One turn sends every row of this set to another row. A few are shown first. Where does it send the rows asked after them?
J659: -19.8,-18.5,7.2,-6.9,0.5,-3.9,-4.0,-38.2,-5.4,17.8,25.5,-6.7,-29.0,13.6,12.3,6.4,-1.0,-34.5,53.5,8.3,-1.8,-12.8,39.0,0.7,15.8,-16.4,-7.0,-6.3,27.1,-6.0,-19.7,-6.3
J834: -16.9,-5.2,-7.6,3.2,2.8,10.4,10.2,-26.0,4.8,18.4,21.4,2.5,-40.3,9.6,14.0,-18.0,-13.5,-27.6,48.1,0.8,7.3,-13.3,34.3,7.5,34.4,-10.0,-11.3,-5.2,39.6,0.4,-18.4,-4.7
J37: 1.3,-9.8,6.8,2.3,-3.9,-14.6,1.0,11.2,-5.2,-4.6,13.0,-6.3,-5.8,17.3,-15.6,-11.6,5.1,16.9,9.9,-0.5,-9.8,34.1,25.6,8.2,1.3,6.3,1.9,-11.7,14.9,4.4,4.8,-22.6
J813: -3.1,-5.9,8.5,23.2,14.2,12.6,7.7,-9.6,2.2,12.4,-7.2,-24.6,-25.4,-9.1,-6.6,-12.8,-29.2,-7.4,24.0,-4.8,35.8,16.5,35.5,-23.7,25.9,11.8,16.7,-3.9,13.3,13.1,-4.6,-6.0
J865: -16.7,-5.1,10.4,8.8,7.1,14.7,4.6,-35.0,18.5,26.9,29.8,11.3,-18.0,-0.4,29.9,-0.4,-14.1,-20.0,10.1,-22.7,-16.9,-35.7,10.9,-8.4,23.2,-30.2,2.1,-17.9,16.2,0.5,4.6,-9.2
J885: -11.8,-34.4,18.2,25.6,22.3,3.6,-1.6,-2.4,-8.1,21.1,22.1,-19.3,-11.5,-10.9,-20.7,6.2,-18.7,-12.3,20.0,-5.1,2.6,8.4,36.4,-22.1,-3.8,-1.8,31.9,-3.2,7.4,0.4,-0.2,-15.3
J180: -9.6,2.5,11.3,5.4,2.0,-1.8,-20.3,-47.6,-12.1,0.1,25.2,-16.2,-26.7,11.3,14.2,-1.1,1.4,-25.7,41.0,1.5,-18.3,-23.0,19.2,-12.6,-0.2,-14.4,-19.8,-4.9,3.3,-7.4,-16.3,-5.0
J98: -17.2,-25.0,15.6,21.5,14.8,7.6,-0.9,-7.7,-10.5,18.9,21.1,-28.0,-15.9,-3.8,-21.9,4.0,-11.2,-14.5,23.8,0.7,9.0,13.1,43.1,-23.3,0.9,-2.9,34.5,2.4,12.6,3.4,3.7,-12.2
J27: -39.3,-4.3,-5.3,18.7,-0.2,23.3,26.8,12.0,10.9,19.2,24.1,-2.1,3.3,-5.2,34.5,-23.8,0.3,1.7,15.2,-24.8,7.3,10.0,9.4,-16.6,0.6,-1.2,9.5,-11.6,21.2,10.0,-11.4,-13.9
J533: -7.4,-8.1,9.8,-5.9,5.0,3.2,-0.6,-22.5,14.8,23.5,41.2,21.8,-15.9,16.2,28.3,4.5,0.2,-18.2,13.1,-5.2,-17.4,-16.1,4.6,11.1,9.0,-27.6,-5.5,-20.2,25.2,6.7,13.6,-10.5
J871: 11.6,-1.0,15.1,17.6,2.9,1.3,-5.5,1.0,3.9,-2.6,2.0,-9.0,13.9,-19.2,14.5,-4.2,-29.5,21.6,2.0,-22.4,-4.2,10.9,22.9,-6.8,2.4,3.1,5.2,-23.5,-16.9,9.0,-11.8,-8.7
J159: -5.2,-26.7,16.9,13.4,3.4,-9.4,-14.0,4.0,-10.7,1.9,19.2,-17.7,10.6,-10.7,-4.2,7.8,-6.8,10.7,11.6,-10.1,-17.6,15.1,33.9,-10.2,-16.2,-6.7,16.7,-17.1,-10.3,-1.9,-5.2,-13.3
J594: -16.4,-1.7,12.5,6.3,5.9,9.6,5.7,-34.2,22.4,17.2,16.4,-5.1,-14.7,-2.8,23.6,-2.4,-20.9,-23.2,17.1,-14.1,-14.7,-40.6,5.4,-0.8,20.5,-28.5,-12.2,-21.7,19.4,-4.6,13.5,-9.9
J803: 2.7,-21.5,15.5,22.3,21.7,3.8,10.9,12.3,0.6,17.9,29.7,7.3,-15.7,8.1,-26.9,-3.7,-18.3,2.2,5.0,-2.3,0.0,19.3,21.5,3.1,7.5,10.3,16.8,-0.8,19.7,6.8,8.3,-24.2
J211: 3.4,5.0,18.4,15.6,-3.7,4.2,-5.4,-13.6,4.3,-0.5,-0.6,-18.6,14.7,-19.0,20.0,-5.1,-25.8,21.5,1.6,-17.9,-4.3,7.2,29.9,-10.0,0.8,0.6,12.1,-23.1,-17.5,10.4,-7.4,-8.1
J32: 1.6,9.4,-6.1,3.0,4.8,-1.1,-13.3,-18.6,-2.8,1.2,35.7,5.6,-29.9,15.0,24.7,-17.6,6.0,-15.3,25.5,0.1,-13.8,-9.8,-5.1,10.9,-4.8,-18.0,-22.5,-17.1,23.9,14.4,6.0,-3.6
J31: -41.2,-2.1,14.1,18.8,-4.6,11.1,30.6,-19.8,3.7,11.2,9.7,-6.7,0.0,9.4,8.3,-13.8,-3.0,2.0,23.8,-22.2,0.3,1.8,23.0,-23.1,19.9,16.4,1.0,6.9,11.8,-12.1,-38.4,-30.9
J229: -13.2,5.8,5.4,8.0,-0.7,10.1,-12.0,-46.4,4.2,11.9,16.2,-3.4,-17.4,-4.0,35.9,-4.1,-9.3,-17.6,23.1,-27.6,-18.0,-31.4,16.9,-22.2,21.5,-24.0,-6.1,-15.6,-1.3,-3.2,-19.3,-2.4
J389: 13.6,-0.5,17.5,30.0,22.1,17.5,12.7,1.3,11.4,15.7,12.6,5.9,-6.6,-11.7,-2.3,-7.7,-41.2,8.7,-3.1,-17.8,12.7,4.9,15.0,-5.8,18.3,11.3,16.2,-9.0,2.8,15.7,-0.3,-14.9
J703: -31.0,5.6,0.4,6.5,8.0,11.1,-1.3,-2.1,-3.5,8.7,21.3,-8.8,2.3,4.6,29.8,-3.1,8.4,-1.7,7.4,-35.6,9.0,24.2,-12.5,-32.6,-2.6,-5.6,7.5,0.2,15.2,9.1,-12.3,-4.2
J103: -13.5,-4.4,8.7,-6.1,-3.7,-5.1,-21.5,-48.5,-9.5,7.5,18.2,-10.9,-17.4,8.0,26.6,7.6,4.1,-24.8,43.4,-7.0,-13.7,-15.0,28.6,-14.8,7.3,-21.2,-10.9,-12.7,2.3,-5.7,-26.4,-2.9
J776: -32.3,-18.3,22.2,-4.4,9.8,-3.2,-0.9,-22.4,3.6,19.0,7.2,-9.5,-2.1,15.1,21.1,21.7,6.6,-3.5,0.3,-13.7,20.2,21.1,-9.3,-23.0,-3.2,-6.4,2.9,0.5,7.5,4.2,-12.8,-5.2
J410: -2.8,-2.0,15.1,-3.4,12.9,0.6,-1.6,-27.1,12.9,18.7,32.0,6.5,-19.1,11.2,22.5,3.2,-7.6,-28.6,20.3,1.8,-10.1,-21.7,-5.7,7.7,-0.6,-23.6,-12.9,-21.8,26.2,10.2,22.7,-10.1
J960: 4.0,8.1,-5.8,-8.8,-2.0,-0.3,-11.5,-16.2,3.0,7.9,30.6,20.3,-22.3,20.7,34.4,-10.9,5.4,-9.2,24.1,-4.8,-13.1,1.8,3.0,16.5,8.1,-18.0,-21.4,-21.2,24.1,13.3,-2.2,-5.0
J968: -25.0,16.9,8.4,9.8,0.2,10.7,8.3,-17.9,-15.9,1.1,28.2,-4.8,2.1,13.0,10.5,-2.7,-5.1,3.6,25.9,-19.6,7.6,20.0,14.2,-10.0,6.2,17.1,0.9,21.9,13.9,1.7,-49.4,-11.2
J618: -1.3,14.4,-17.3,1.9,-2.2,10.9,-0.4,-18.3,3.5,6.8,19.3,11.8,-36.1,12.0,30.6,-28.8,-7.1,-12.5,35.9,-9.9,0.4,-3.5,15.8,11.1,29.2,-8.4,-22.2,-13.5,30.7,11.5,-18.2,-1.3
J384: -36.2,-22.2,8.7,10.4,-1.5,18.1,30.4,1.9,14.5,28.1,24.8,2.8,1.0,2.4,31.6,-6.6,-8.2,4.6,16.4,8.2,23.8,11.7,21.3,12.8,-6.8,1.5,6.4,-8.3,21.4,14.8,-19.0,-10.1
J68: 5.5,2.1,1.3,6.8,-4.7,-7.0,2.7,1.8,1.0,-9.1,-17.0,-20.0,-11.9,-0.3,4.3,-22.3,-14.0,15.4,20.2,-6.0,19.0,31.8,31.1,-6.7,19.9,14.4,-7.7,-18.0,6.2,9.9,-10.8,-9.1
J406: 7.3,-7.1,3.3,12.4,2.5,-6.8,-4.3,4.7,-2.2,-7.9,-18.1,-20.9,-8.6,-7.7,1.3,-14.5,-21.5,11.2,24.9,-11.0,14.3,31.1,29.9,-12.0,16.8,14.3,-8.4,-18.1,1.5,3.2,-18.7,-9.2
J13: -8.8,-5.5,15.9,-3.3,7.0,-0.2,0.5,-39.3,-4.2,11.8,28.2,-12.4,-27.8,11.8,7.8,4.3,-11.0,-38.2,52.8,16.9,2.1,-21.8,28.3,5.6,7.2,-10.6,-17.1,-5.9,21.3,0.0,-9.0,-5.6
J854: -23.6,-5.0,13.9,-0.2,3.0,8.2,8.5,-13.8,-7.8,15.3,30.8,-0.8,1.1,13.5,21.1,11.6,-8.1,4.8,19.5,6.7,26.3,25.0,15.1,16.4,-9.6,8.0,1.9,13.4,16.4,15.8,-37.8,0.2
J773: 3.0,-21.8,6.7,7.1,3.3,-15.7,-4.6,15.8,-8.3,-3.5,11.3,-7.1,-7.6,10.7,-17.9,-7.2,-3.0,13.0,17.9,-0.3,-7.4,36.2,28.4,4.4,0.1,9.2,-1.9,-11.4,11.8,-1.2,-4.2,-20.1
J116: -1.3,-14.2,9.9,28.0,20.8,11.2,3.7,-5.3,0.9,14.1,-6.5,-21.1,-19.7,-18.1,-8.3,-8.7,-36.0,-9.5,24.9,-12.6,27.9,12.3,32.4,-27.6,21.5,11.4,16.7,-7.1,8.0,6.6,-11.7,-8.4
J493: -16.6,5.9,4.4,14.5,-3.4,8.6,-12.1,-41.7,4.8,0.7,13.6,-16.1,-20.3,-1.5,22.8,-11.4,-10.0,-14.6,23.3,-19.4,-25.5,-37.5,11.9,-12.5,17.7,-24.4,-19.3,-12.9,3.0,-12.4,-10.1,-4.8
J249: -6.4,12.2,-18.6,11.2,-5.1,8.7,0.3,-13.3,2.2,-4.4,24.0,-3.5,-33.0,4.9,22.4,-33.5,-8.2,-9.4,34.4,-5.7,-6.0,-18.4,12.0,15.8,18.6,-16.4,-27.4,-14.2,28.1,7.1,-9.0,1.6
J283: 7.0,7.6,21.8,29.5,15.7,19.0,11.3,-13.1,14.2,17.5,13.1,0.0,-3.9,-11.7,2.5,-5.4,-38.2,10.9,-8.6,-15.4,11.5,-0.2,16.0,-6.7,17.2,7.1,24.5,-7.7,2.0,19.4,5.3,-14.7
J179: -0.5,-9.5,17.8,19.8,15.7,6.0,10.7,2.6,2.5,18.0,32.3,6.7,-12.5,12.2,-24.3,-2.7,-12.6,5.4,-4.0,-3.2,-2.3,14.4,17.7,4.0,6.4,4.2,26.0,0.4,20.3,12.5,16.3,-25.5
J221: -12.6,-0.1,-2.3,3.4,-0.2,8.7,15.2,-22.1,8.6,8.7,20.6,-10.4,-30.0,3.1,12.8,-16.5,-22.1,-27.4,47.9,6.5,8.9,-27.1,28.1,17.4,27.4,-13.9,-22.0,-10.6,34.0,1.8,-8.4,-1.8
J691: -43.9,-29.4,27.8,6.4,0.2,0.7,26.7,-26.6,16.4,25.7,-2.0,-7.0,-2.1,14.0,13.6,8.0,0.3,-1.0,8.9,-6.1,14.9,2.6,14.1,-18.4,11.5,3.9,1.3,-3.9,8.1,-9.2,-20.6,-25.5
J546: -12.8,-18.6,17.5,9.6,-4.2,-5.7,-13.8,-5.5,-12.3,2.1,15.9,-29.5,9.6,-7.4,-1.9,4.8,-1.9,7.1,17.0,-4.9,-17.7,15.7,43.4,-13.2,-16.0,-8.4,21.6,-13.5,-8.4,-1.4,-3.2,-11.7

J406 turns into J159
J98 turns into J283
J618 turns into J103
And these:
J221 turns into J493
J691 turns into J27

